One vector is turned by the same rotation once a step. Each row is the vector after some number of steps, and that number follows the row.
The counts run from 0 to 179.
[153 154 125  86 142 102  84 108 128 171 124 130 117 134 129 108 140 145
 109 123 108 124  84 180 127 153 192 111 141 111 159  66 129 112 134 121
 170 174  72 141 127 119 141 124 122 141 101 125 139] : 118
[118 154 171 102 132 155 128 108 127 153 136 140 127  95 127 104 101 118
 162 131 161 148 137 100 112 120 165 136 121 122 128 130 158 120  89 180
 109 118  95 135  89 124 138  83 140 131  32 142 101] : 82
[ 93 129 129 204 112 163 132 122 143 124 146 156 158 166 115 133 157 130
 137 136 151 152 169  77 141 130 158 127 153 105 152 104 109 101 115 118
 111  93  88 107  87 104  87 117 181 111 101 125 113] : 130
[143 113 107  99 145 134  66 123 117 141 157 114 136  93 120 108 184 114
 137 122 143 124 174 130 143 110 109 176 110 174 163 165 152  95 131  82
 108 102 110 129 143 109 109 161 133 106 155 169  99] : 20
[166 164 140 124 101 133 161 103 110 111 100 111 126 136 112 116 114 131
  90 126 138 107 151 115 130 163 106 119 132  84 100  95 130 112 108 166
 140 186 167 100 121 128 130 105 149 143  52 135  80] : 175
[146 151 127 102 138 104 111  92 144 166  95 141 129 140 109 123 155 131
 114 127 145 130  91 172 131 139 187 119 154  94 166  64 139  99 118 120
 176 173  70 135 111 135 156 124 135 132  79 119 116] : 119
[144 101 119 144 118 143 119 145 114 144 102 147 121 126 160 207 129 119
 123  79 141 122  67 161 113 152 128 130 132 115 120 138 125 105 156 127
 138 207 166 120 145  86 144 133 120 117 104 106 140] : 63
[132 161 124 148  64 177 131 129 128 105 151  99 137 134 137  71 105 168
  95 157  93 146 161 116 161 149 114 123 110 109 111 145  91 133 147 194
 105  99 146  95 137 127 115 126 126 135 147 139 134] : 171
[ 99 170 119 144 132 174 118 121 117 101 144 140 118 111 156  70 104 101
  94  99  96 122 143  75 131 147 162 147  83 141 139 115 141 148 143 178
 106 116 152  97 115 118 123 106 125 121  75 190 123] : 44
[ 90 151 148 152 131 160 164 148 125 131 131 170 120 147 104 148 104 119
 150  93 133 171 147  92  97 121 126  91 107 153 120 172 100  73 115 168
 170 114 108 159 115  93 159 136 163 118 182 132 148] : 98
[160 112 161  93 112 128 149 129 122 121 124 131 171 113 144 108  82 104
 176 134 139 131 130 157 108 114 192 108 149 106  89 102  86  92 125 143
 150 102 128 158 151 162 164 150  96 175  82 124 118] : 87
[117 161 119  82 135 135  61 132 135 171 160 115 123 117 127  68 140 157
 120 146  90 157 116 165 133 136 172 123 111 141 177 114 118 108 140 155
 152 127  63 149 136 116 151 134 120 138 151 139 147] : 116
[155 125 136 106 164 112 104 103 122 166  97 138  90 118 109 147 183 107
 122 104 159 107  67 114 139 112 146 127 103 139 143 133 144  47 123  82
 146 161 128 118 122 140 159 148 119  96 115 126 134] : 25
[136 122 131 118 118 144  98 127 139 134 180 140 179  91 144  95  98 115
 175 129 122 125 158 155 115 118 172 149 139 127 123 134 133 139 109 172
  96  78  83 120 113  97 107 107 119 147  51 158 100] : 84
[147 143 136 121 138 117 116  90 141 168  91 143 140 138 105 122 179 126
 121 139 164 133 102 149 138 112 176 130 161  94 153  70 146  91 108 114
 148 152  69 143  90 123 149 136 156 126  74 113  98] : 120
[143 147 136 144 111 116 128  88 160 111  93 134 138 139 117 130 185 156
 129 158 180 110  92 143 137  89 125 136 103  74 107 127 114 103 122 140
  73 120 136 116 107 127 172 173 134 111 156  80 101] : 160
[148 121 132 152 129  94 122  82 150 122  89 131 148 138 117 148 193 158
 121 150 188  84  86 162 129 102 144 140 114  72 119 103 111 111 132 121
  86 134 139 123 128 119 150 171 122 108 139  66 107] : 159
[120 145 140  88 143 128  60 103 136 121 126 143 110 118 129  92 137 147
 116 117 145 122  90 116 148 145 137 121  78 127 143 172 132  81 127 139
  93 131 117 132  85 105 160 169 140  78 184 117 153] : 154
[164 124 117 135 136  82 100  79 141 111 105 138 148 141 130 149 180 162
 109 130 172  65  85 183 128 141 157 124 116  80 128 101 128 126 143 115
  79 155 129 101 133  89 144 167 116 112 127  78  95] : 158
[109 160 157  88 149 129 108 138  98 101 121 117  85 150 106 102 111 107
 105 113 166 126 161  87 125 143 123 106  78 136 179 165 153  81 113 117
 147 154 150 160 121 134 145 161 163 110 150 125 107] : 145
[141 147 145  79 113 131 139 135 111 155 118  81 106 100 136 109 104 125
 155 151 138 151  94 156 119 128 184 122 114  98 126 124 120 129 142 186
 142 138 126 156 169 162 170 102  98 178  72 116 137] : 79
[114 109 122 160 102 156 135 129 127 151  90 133 123 122 137 208 177 114
 146 113 191 140 108 138 119  94  87 163 129 122 123 160 140 106 123 139
  90 174 150 128 122  80 163 125 154 114 117  94 107] : 65
[116 138 154  81 134 117  82 105 124 118 103 131 108 124 121  88 140 144
 117 139 177 115 104 122 147 111 124 139  77 124 143 166 123  75 128 118
 108 127 124 157 106 125 176 189 147  91 184  97 131] : 153
[106 178 117  85 121 128  92 114 144 163 139 131 132 114 106  82 165 143
 145 157 140 168 154 154 127  83 118 160 113 145 167 126 156 119 113 140
 143 125  72 179 123 124 155 137 149 145 165 123 103] : 114
[141 163 114 180 113 115 139  95 139 118  97 124 128 159 128 143 155 172
  83 143 140  93  91 147 136 158 143 122 126  62 109  79 109 146 148 170
 105 160 154  74 133 110 125 109 133 123  88  92 125] : 166
[111 158 128 151 107 156 105 108 162 123 122 135 122 132 127  98 152 174
 104 156 143 134  92 113 161 118 136 121  69 101 107 151 101 109 135 186
  76  92 108 114 100 117 160 151 139  96 184 101 150] : 162
[162 126 123  89  77 170 106 133 114  94 178  94 179 103 145  70 102 146
 121 138 103 135 209 126 149 142  95 145 116 119 106 160 101 104 133 149
 121 110 137 114 136 115 100 132 127 131 134 164 103] : 179
[104 136 126  92 119 194  99 152 119  98 153 146 144  89 175  76  83  97
 101  84  89 134 128 101 136 149 134 148 101 148 118 152 118  91 138 135
 149 153 155 138 111 104 150 158 133 107 112 181 133] : 52
[125 175  98 115 152  90 101 136 120 165 124 125 107 144 108 150 141 139
 127 108 120 122 141 189  95 150 137 132 128 140 179  89 152 146 142 153
 174 203  97 135 155  97 128  99 120 157 116 118 115] : 110
[110 139 112 127  91 174  97 146 129 160 152  96 137  98 140 119 141 145
 181 163 142 162 144 152 131 117 144 171 120 127 150 150 142 175 143 189
  72 101 116 126 141 110 106  98 112 171  93 134 112] : 76
[132 146 107  78 138 116  67 119 131 168 148 120 124 120 130  82 130 155
 114 131 100 145  97 178 137 158 191 121 130 132 173  94 130 112 142 141
 166 146  65 150 130 121 149 126 106 143 133 132 157] : 117
[103 129 109 180  97 148 139 169 117 106 151 121 147 168 127 124 123 150
 128 146 116 146 170 131 133 166 182 107 141  92 152 111  60 119 168  96
 144  90 130 118 177 136  97 170 120 153 149 112 144] : 133
[120 159  91 207 131 155 128 115 153 135 147 142 127 116 141 121 170 126
 120 129 116  97 116 123 130 133 173 151  96 128 156 110 120 173 166 150
  76  73 142  74 142 112 100 118 110 128  85 149 128] : 37
[114 128 177 121 137 156 142 133 130 124 117 183 147 120 123 121  73  99
 169  93 137 150 130  95 118 130 170 112 128 124  85 150 113  76  89 168
 147 118  92 141  70 113 147 116 152 115  91 152 129] : 90
[167 134 130  83 150 100 112 122  81 150 118 111  83 128 103 136 136 104
  98  93 133  96 144 124 119 155 123 122 124 144 153 121 140  67 129  88
 195 189 151 117 159 140 122 120 127 130  99 165 110] : 16
[151 125 120  84 148  79  90 115 110  92 122 109 136 135 119 128 140 127
 133 131 164  83 143 190 106 142 141 144 113 107 157 133 128 115 131  88
 108 161 138 142 162 105 134 198 109 125 139  98  84] : 150
[ 97 118 116 159  95 177 119 144 132 157 139 118 136 103 156 168 174 145
 156 139 155 177 116 131 136  79  99 161 103 130 132 185 134 130 143 149
  74 117 146 147 135  87 151 136 137 126 151  91 140] : 67
[ 88 187 117 112 130 147 104 151 120 159 151 129  95 132 111 123 136 138
 134 122 107 161 162 124 118 136 114 125  91 174 163 161 135 120 142 187
 156 142 101 157 135 100 148 119 143 141 197 140 151] : 107
